In the rows, 128 means zero.
One turn moves each row of this set onto another row. After a few examples, where does it send each row asked below?
vanak: [122 127 138 122 123  96 196 136 145 155 140 149 112 111 141  99 122 150
 127 123 153 104 171 111 112 151 126 119]
pamel: [109 124 137 132 132 127 154 137 151 176 111 122 163 115 133 106 129 120
 124 139 197  82 169 143 145 134 153 135]
kitab: [123 141 128 140 132 103 149 117 162 158  94 133 153 132 132 128 149 111
 127 142 192 130 177 154 151 138 137 121]
bip: [135 167 108 162 153 130 143 120 129 122 145 137 113 117 145 128 145 140
 118 123 187  94 150 136 125 113 124 134]
Riso: [117 119 124 137 148 115 148 144 157 170 106 135 147 124 129 123 137 128
 128 123 184 131 178 140 159 136 156 136]
delof: [119 114 131 130 130  97 169 132 149 139 138 123 117  91 159  78 114 149
 123 128 157 120 153 110 117 142 124 126]
pital: [121 153  95 136 106 128 166 100 129 145 106 115 142 109 160 145 126 155
 129 106 140 101 167 109 141 124 133 115]
kep: [143 161 126 149 117 123 186 107 142 168 140 137 131 119 154  96 139 168
 121 129 170  86 155  94 138 155 135 107]
Leb: [142 154 119 126 136 160 170 132 147 151 128 124 144 134 132  84 140 137
 124 147 179  87 140 139 119 118  96 137]
legip: [144 159 121 143 141 113 156 144 141 135  97 157 113 124 136 103 137 161
 128 132 184 123 155  96 127 130 147 138]
sotu: [131 149  97 128 107 133 174  94 130 130 129 109 157  98 159 129 127 146
 129 118 136  99 153 119 139 109 133 118]
tokub: [119 151  96 137 108 147 170  93 144 146 122 119 161 108 163 130 132 157
 127 104 147  97 162 125 127 120 124 110]
zeniv: [127 153 127 155  93 143 168 129 137 124 133 138 126 121 131 125 115 160
 113 123 175 126 150 147 175 140 137 141]
Punol: [132 162  97 145  99 117 181 125 131 138 134 100 134 137 139  91 129 135
 115 125 141  84 155 117 133 165 107 118]
bamit: [121 143 141 132 118  94 160 129 148 128 107 128 150 121 120 130 144 108
 130 152 190 116 170 152 152 123 153 121]
funu: [113 135 123 119 127 114 198 137 143 173 135 117 110 130 122 100 124 135
 127 123 148 109 157 121 123 148 106 103]
fuziz: [110 124 116 130 137 117 172 130 154 159 135  97 118 111 139  76 121 138
 123 124 157 127 137 121 119 137 107 104]
Duroz: [137 166  88 159 106 124 157 114 130 130 121 128 143 132 136  98 114 118
 105 126 155 107 152 149 144 160 121 155]
feke: [114 138 137 136 130 113 148 127 153 131 130 137 173 109 124 113 138 103
 119 144 197 100 172 152 142 122 145 123]
pupu: [127 150 125 134 108 146 165 151 143 160  92 143 128 142 133 108 119 155
 121 128 174  96 172 121 141 156 107 149]
Bikug: [129 158  92 138 111 123 175  93 138 131 119 128 153 105 154 130 135 155
 130 105 141 115 157 113 128 117 149 107]
nibal: [136 151 100 153 140 121 159 125 146 118 153 105 116 126 156 103 157 154
 124 117 159 112 148 120 119 128 105 108]
perum: [150 176 124 156 126 130 172  89 136 169 116 135 122 124 151 110 140 146
 121 148 193  93 134 135 140 133 138 128]
podu: [118 130 127 138 138 116 135 121 151 160 113 126 167 116 136 119 132 100
 118 145 189 107 181 149 158 134 125 134]
Dima: [151 147 109 129 127 126 164 144 138 107 126 126 139 119 121  76 125 135
 122 145 159 133 133 124 142 118 131 148]
Telu: [119 130 128 125 119 108 171 137 153 137 117 115 166 125 127  97 143 105
 130 145 180  91 159 167 123 129 153 137]
Gez: [133 126 118 127 147  92 161 140 151 137 111 121 138 129 128 122 155 111
 138 139 172 128 166 157 136 119 155 138]
veme: [140 133 123 148 111 124 168 131 142 128 151 122 120 110 157 109 127 176
 120 120 153 129 159 104 170 145 125 125]

Riso turns into pamel
tokub turns into sotu
kitab turns into podu
And these:
fuziz turns into delof
legip turns into pupu
Duroz turns into bip
Punol turns into nibal

One turn moves each row of this set onto another row. After a few examples, where does it send each row asked below?
Bezu: [136 126 126 118 113 131 119 118 114 105 157 125  95 152 148]
Zel: [110 131 148 115 124 126 148 133 134 133 122 147 162 124 148]
Povo: [156 101 133 121 141 149 136 116 120 138 121 127 122 158 122]
piz: [133 120 138  96 117 115 149 120 158 118 160 117 140 130 141]
zegav: [153 124 133 163 105 122 149 111 148 128 143 146 121 140 136]
Bodid: [111 142 142 140 101 133 104 121 114 110 128 127 138 139 119]
bom: [114 130 139 123 142 141 154 109 160 106 151 128 121 127 128]
rameb: [141 151 124 143 165 123 132 122 132 139 160 154 142 145 132]
tid: [162 111 142 124 116 143 139 129 133 129 102 117 142 136 133]
pono: [162 128 126 155 106 120 137 149 116 133 157 132 122 131 143]
rup: [157 141 140 119 157 120 139 114 125 131 159 111 111 146 130]
Romun: [128 120 107 115 140 144 151 145 143  96 151 122 149 131 124]
Pavob: [135 133 146 109 153 109 154 126 137 116 116 155 144 140 147]
zuk: [122 123 101 130 150 108 126 149 136 103 141 135 127 126 109]
Bafe: [105 137 124 130 111 142 131 131 112 137 116 133 123 146 110]
Zasek: [119 129 131 146 107 142 125 116 119  97 161 115 141 139 153]
Tad: [140 129 152 142 119  99 112 115 141  96 144 129 151 121 136]
lutaf: [ 99 132 112 104 109 118 136 130 116 116 149 120 135 129 143]
Dilu: [127 146 136 132 145 144 155 126  95  91 130 138 138 128 120]
Dusu: [131 127 129 125 119 133 118 118 121 113 156 133  96 160 151]
mazo: [140 131  91 124 130 138 120 154 118 106 141 139 154 138 124]
zek: [138 139 127 115 126 140 145  90 155 132 153 123 139 124 114]
Gisos: [155 126 100 151 114 115 135 136 143 116 146 160 140 128 131]
Pipeg: [135 156 127 139 151 112 104 129 131 114 140 118 145 137 154]
Vuge: [112 131 131 131  90 129 125 122 110 141 151 126 148 126 134]
mugud: [137 119 138 131 129 121 179 154 114 129 135 130 127 139 141]
lum: [149 109 134 119 133 122 131 112 135  81 123 148 156 128 140]
kemot: [148  98 146 122 132 134 131 114 134 107 124 125 124 138  94]
mavot: [132 160 126 144 150 106 113 131 128 121 147 113 139 132 150]
poge: [156 124 137 136 153 113 101 127 142  97 127 124 144 145 129]
zufav: [132 129 140 143 122 152 159 134 133 145 133 122 163 135 130]
tes: [154 121 121 131 118 122 114 134 145 126 126 125 112 129  97]
guvi: [124 126 129 135 144 127 137 129 115 137 161 151 116 152 163]
kiv: [155 141 121 110 145 131 134 110 105 145 133 110 147 119 116]
tunos: [143 131 139 104 149  98 152 128 136 113 122 158 138 138 143]
Faso: [159 113 142 124 116 138 145 136 132 125 105 106 142 125 135]
Radi: [138 121 125 129 166 127 131 123 102 121 163 138 113 154 123]
Gupa: [133 117 127 120 146 121 157 146 116 148 141 145 160 130 141]
nosul: [139 117 115 122 127 146 123 106 118 122 131 160 119 147  98]
lufup: [166 138 110 118 117 126 127  97 125 139 142 129 160 142 138]
vukem: [146 147 142 165 132 133 161 121 115  99 149 136 125 133 122]
Ganed: [129 134 145 132 114 111 157 104 100  99 129 137 121 135 113]
Nus: [145 146 132 127 119  91 123 113 113 105 117 136 149 113 131]
Neseb: [149 141 110 118 122 135 145  96  89 111 142 134 152 134 131]
Gapa: [111 138 119 125 114 134 138 131 116 145 119 134 120 144 103]

nosul turns into lum
lutaf turns into mugud
And these:
zek turns into Gisos
kiv turns into zuk
Faso turns into mavot
Dilu turns into bom
Dusu turns into tid
guvi turns into Povo
kemot turns into Tad

One turn moves each row of this set onto another row. After a few examples, where does it send each row asked below?
tus: [130 113 127  94 143  96 109 130 132 122 101 102 109]
sanom: [136 106 106 141 131 151  98 147 122 136  91 118 130]
vevev: [135 101 119 144 151 135 121 162 143 121  85 116 163]
mezo: [145 116 133 131 162  88 114 112 137 137 109  98 151]
lor: [128  98 106 125 140 145 111 164 138 116  84 126 138]
mufo: [131 112 137 100 155  86 124 137 144 115  98  99 131]
gam: [160  75 114 165 135 121 121 120 130 102 102 123 131]
Nifu: [158  74 110 158 131 123 117 121 129  99 101 127 122]
lubod: [123 123 115 142 139 150 142 112 139 111 105 126 109]
Bav: [126 122 126 151 152 141 156 118 150 107 103 122 132]
vinur: [141 110 119 160 144 142 108 146 128 141  92 108 155]
Rinor: [156  71 110 153 134 121 122 126 134  93  99 129 126]
sonap: [138 121 135 116 143  96 105 117 123 139 106  91 116]
Fevog: [121 119 118 137 147 145 152 122 150 101 100 129 119]
Gikef: [133 105 126 103 165  85 123 132 152 112 101 112 146]
kanaf: [129 127 123 156 145 146 146 108 140 117 107 119 122]
vup: [129 105 111  90 148  98 104 126 137 118 102 120 114]
Tevef: [141 117 117 118 145 101  95 106 122 143 111 105 117]
viz: [159  72 115 160 138 119 126 125 135  95  99 126 135]
sonob: [139 119 143 121 155  86 119 124 135 132 104  89 138]

mezo turns into Gikef
lor turns into sanom
sonob turns into mufo
And these:
lubod turns into kanaf
Rinor turns into Nifu

One turn moves each row of this set onto another row. After a few examples, where does it send each row asked below?
gab: [118 154 176 145 149 109 130 146 115 154 131 141 155 111 134 100 151 144
 153 127]
dason: [ 99 140 142  92 130 112 120 115 106 160  93 182 144 147 141 118 117 128
 111 118]
Res: [103 138 150  75 135 112 121 105 116 149  93 178 144 132 138 113 115 122
 112 129]
nos: [124 125 172 113 149 128 144 103 134 145 160 161 166 130 148 117 101 111
 103 103]
sego: [133 154 145  95 142  88 119 100 100 149 104 178 170 133 149 123 133 104
 114 134]
kem: [141 152 164  87 128 104 119  99  98 127 120 177 157 126 151 115 109 111
 113 141]
togig: [142 143 168  85 149 106 140 100 143 136 123 151 139 131 135 116  96 113
 107 124]
zus: [122 141 180 134 151 112 133 135 131 151 136 130 154 105 133  97 149 145
 150 136]
lok: [120 134 140 109 140  99 125  97 124 166 113 182 172 140 144 133 135 102
 114 119]
fiz: [115 165 152  83 151 124 148 122 132 149 117 127 130 139 146 128 105 120
 102 132]
mos: [113 157 161  94 166 113 144 132 105 147 118 136 137 145 141 101 100 137
  92 100]
mak: [115 135 173 139 138 115 125 132 124 157 134 146 161 107 136 102 156 142
 155 137]
Sabar: [119 128 148 124 121 119 127 107 120 162 131 187 160 151 148 133 113 114
 114 108]
Demav: [119 155 175 138 143 106 123 141 111 149 124 149 157 105 136 100 155 142
 156 138]
Sezur: [120 144 167 140 140 106 127 139 127 162 120 140 147 118 131 106 154 148
 155 136]
kibi: [129 155 159 120 161 105 135 116  82 146 148 156 187 134 162 112 127 110
  97 105]
Gose: [104 162 159 106 145 142 140 126  90 143 156 140 165 131 170 119 114 118
  97 124]
Fav: [116 148 172 142 146 107 129 142 130 160 122 144 150 112 129 106 153 143
 156 129]
vozod: [110 166 145  97 147 125 148 130 125 160 118 130 129 151 148 133 108 125
 101 122]
Tos: [107 141 165  90 169 120 149 121 129 149 124 138 139 138 135 102  99 131
  94  99]
mev: [105 157 144  86 120 128 123 110 103 149 115 168 153 131 160 133 124 111
 114 150]
zot: [133 156 146 116 168  91 147 121 123 165 116 141 152 156 139 125 119 118
  99  97]
Nufu: [125 146 174 127 142 103 125 133 128 151 118 137 146 108 130 100 152 145
 156 146]
bala: [124 155 178 129 148 103 127 139 124 148 119 141 149 103 129 100 151 141
 155 140]
vasu: [119 148 182 134 153 110 131 137 129 148 133 140 156  99 131  98 149 140
 153 134]
rir: [101 141 168  93 147 129 126 113  81 133 141 170 175 121 160  95 113 122
 100 116]
medo: [123 150 176 142 148 109 131 144 114 153 133 131 153 114 137  97 150 150
 148 131]
fik: [ 97 145 140  96 118 134 126 110 116 160 120 172 154 136 158 138 124 111
 115 140]
kuda: [101 149 163 100 148 147 145 117 109 143 161 142 167 123 166 120 112 113
  99 124]
kages: [141 164 168 114 143 110 130 122  77 131 145 155 160 141 160 109 102 123
  99 112]
gudav: [142 157 158  91 175  88 146 108 131 147 115 136 152 136 136 116 116 110
 100 115]
malas: [114 142 176 139 144 112 127 134 129 155 129 151 159 102 131 103 155 138
 157 134]
Lorol: [136 157 150 123 137 103 136 128 108 157 119 156 136 166 143 127 102 129
 104 101]
bar: [ 91 129 162 106 146 136 129 114  95 147 146 173 176 127 156 103 116 122
 100 103]
bife: [124 136 165 109 167 113 141 100 115 146 155 157 190 121 154 112 126 100
 100 108]
Los: [122 147 175 135 138 109 121 135 109 149 129 144 160 105 140  98 156 144
 154 144]

kuda turns into fiz
kibi turns into zot
Sezur turns into mak
And these:
bar turns into Tos
Lorol turns into Sabar
gab turns into Fav

One turn moves each row of this set onto another row. After a few examples, where does it send each row asked below?
rozu: [129 115 128 147 148 120 105 176 124 148  87 141 121 129 133 149 141 114
 123 101 121 130 118 118 128 130 123 115 123 133 119 145]
futer: [106 154 127 152 150 114 133 107 108 150  93 137 111 129 110 115 137 116
  99 153 137 122 132 144 120 132 122 115 145 129 126 137]
zaf: [111 159 118 106 110 118 130 163 118 158 134 113 123 129 123 135 136 132
 147 113 110 114 124 107 132 112 122 130 114 135 122 141]
muvek: [138 118 129 136 135 120 128 114 147 103 142 133 132 132 118 131 136 130
  95  95 135 114 115 124 130 100 126 126  87 122 143 129]
Remid: [108 125 133 126 110 125  98 115 105 148 121 126 132 130 125 127 130 146
 158 129 118 128 126  74 123 135 119 110 146 123 126 145]
teru: [120 114 131 155 116 126 128  79 123  83 103 138 139 134 124 135 138 140
 113 123 136 138 128 149 124 121 128 113 110 114 120 146]
sukin: [120 115 128 128 127 126 128 111 140 105 128 133 144 130 124 140 142 124
  90  86 135 109 121 130 132  92 133 137  99 131 146 127]
Gusut: [108 132 117  91 113 117 109 100 124 160 121 127 129 125 129 126 141 136
 105 130 132 142 133 174 117 120 124 117 126 124 134 125]
Bil: [134 119 114 146 115 125 108 132 140 100 112 129 123 152 108 137 140 118
 109 119 109 101 124 115 137  99 119 148 159 122 138 104]
Kubag: [125 138 121 113 152 124 126 100 117 112 140 125 152 113 126 124 123 130
 150 161 129 117 127 163 120 119 128 118 129 156 138 137]
fuba: [124 125 113 135 159 123  90 159 139 147  81 134 123 143 124 147 137 110
 121 107 128 135 116 116 131 127 111 112 124 131 117 124]
vev: [114 124 128 129 104 125  93 109 116 146 114 124 124 135 126 130 133 139
 163 128 124 133 121  74 132 131 117 114 148 128 131 131]
Doto: [129 127 126 118 134 124 136 103 116 114 132 129 150 107 134 131 132 121
 159 147 134 117 128 167 128 112 139 131 138 162 149 132]
nolem: [131 129 125 115 106 111 113 113 128 156 135 130 105 121 134 123 142 142
 108 143 125 145 119 173 120 126 119 108 110 128 133 137]
gif: [112 162 110  99 114 119 124 152 130 159 130 109 122 138 117 132 135 127
 151 112 118 119 124 105 135 109 117 132 117 131 125 123]
zap: [107 122 118 145 137 129 112 161 132 127  99 128 131 135 138 152 144 103
 105 129 134 129 123 157 133 147 129 137 167 135 130 116]
paka: [138 127 117 144 153 118 118 159 145 128 118 127 124 139 122 135 134 107
 125 123 145 139 122 145 128 160 125 129 158 105 135 106]
vuli: [116 111 112 127 111 121 119 150 148  91 132 118 144 142 113 129 129 126
 106 136 134 151 116 113 128 125 113 116 165 111 135 116]
lirut: [111 107 121 129 111 121 130 161 130  93 139 123 153 131 116 129 128 133
 103 131 128 145 123 114 118 129 123 117 166 108 133 135]
luvu: [117 131 125 146 159 122 118 171 122 126 123 130 133 131 128 137 132 121
 101 140 127 127 124 149 116 164 124 119 152 115 119 140]
gekep: [143 126 120 138 139 117 117 141 130 103 137 132 132 147  95 121 127 134
 112 118 106 100 131 106 117 114 121 135 151  93 131 121]
Sofut: [136 147 133 165 141 104 144 114 117 150 103 142  96 125 109 110 138 114
 120 141 145 128 129 139 125 136 128 118 141 118 137 131]
dos: [146 132 124 126 141 118 130 102 129 111 142 127 135 113 128 124 127 124
 164 157 135 124 119 162 130 119 128 121 126 156 147 127]
rimot: [104 120 134 132  97 128  96 115 105 146 111 127 128 129 133 136 137 140
 156 129 117 128 123  79 131 129 121 116 149 137 128 144]
Biled: [111 103 121 140  96 123 124 160 138  90 129 123 139 133 125 137 135 126
 101 137 126 146 113 118 130 122 119 120 165 126 135 129]
rebo: [112 143 129 150 136 112 144 106 109 153  85 141 115 124 113 120 144 106
 115 128 148 124 139 146 126 125 137 131 158 125 140 124]
Kozo: [118 138 122 117  97 121 124  98 134 132  81 115 127 129 122 126 137 145
 161 153 142 122 128 121 134 152 126 129 123 152 134 136]
ser: [107 159 113 109 103 122 122 156 127 156 124 111 115 136 126 140 140 125
 144 119 111 116 118 110 140 106 116 132 115 148 122 130]
Buvis: [116 123 128 127 140 126 122 113 136 103 136 131 145 133 119 134 135 134
  79 102 127 106 118 128 124  98 124 124  90 130 135 139]
sas: [123 121 120 126 164 119 105 167 125 151  89 138 140 133 121 142 134 115
 127  91 128 131 129 114 119 133 124 116 130 113 120 135]
fulab: [126 114 132 151 120 123 134  80 121  84 108 138 143 131 120 131 135 141
 120 116 140 139 131 146 121 124 132 114 111 103 122 146]
gol: [124 141 125 110 112 115 133 103 128 135  95 117 138 125 113 115 129 154
 165 146 144 120 135 116 121 160 131 125 122 131 133 143]
Kas: [121 120 126 149 120 126 117 150 113 100 123 136 133 138 114 137 138 133
  93 127  91  90 129 117 121 107 125 140 153 123 126 141]
Tum: [118 143 129 122 153 129 112 118 133 102 122 117 135 135 127 147 141 136
 149 118 118 118 101 137 148 108 109 101 119 173 115 151]
Bitif: [133 121 129 105 102 108 129 115 121 162 132 134 120 113 133 124 144 137
 123 114 135 144 133 173 118 124 137 123 125 115 144 130]
Rodu: [117 139 126 102 157 127 124 111 131 108 119 116 156 132 119 144 141 130
 166  87 134 119 119 135 143 106 124 116 137 150 127 135]
Puze: [121 115 127 148 119 126 129  73 126  84 101 135 143 136 119 134 137 137
 119 118 141 140 131 147 124 120 128 116 114 108 123 137]
vudi: [116 136 133 122  99 118 135 113 117 133  91 121 134 118 126 124 136 154
 155 153 133 114 132 122 124 158 134 126 120 149 130 159]
mes: [141 133 143 128 148 118 137 133 125 107 138 124 136 120 126 141 141 139
 170  94 125 119 109 133 142 116 127 107 121 150 126 159]

Kas turns into gekep
gol turns into Kozo
teru turns into fulab
And these:
gif turns into ser
Doto turns into Kubag
muvek turns into sukin
vev turns into rimot
Bitif turns into Gusut
luvu turns into paka
lirut turns into vuli
Sofut turns into rebo
fuba turns into rozu
Rodu turns into Tum

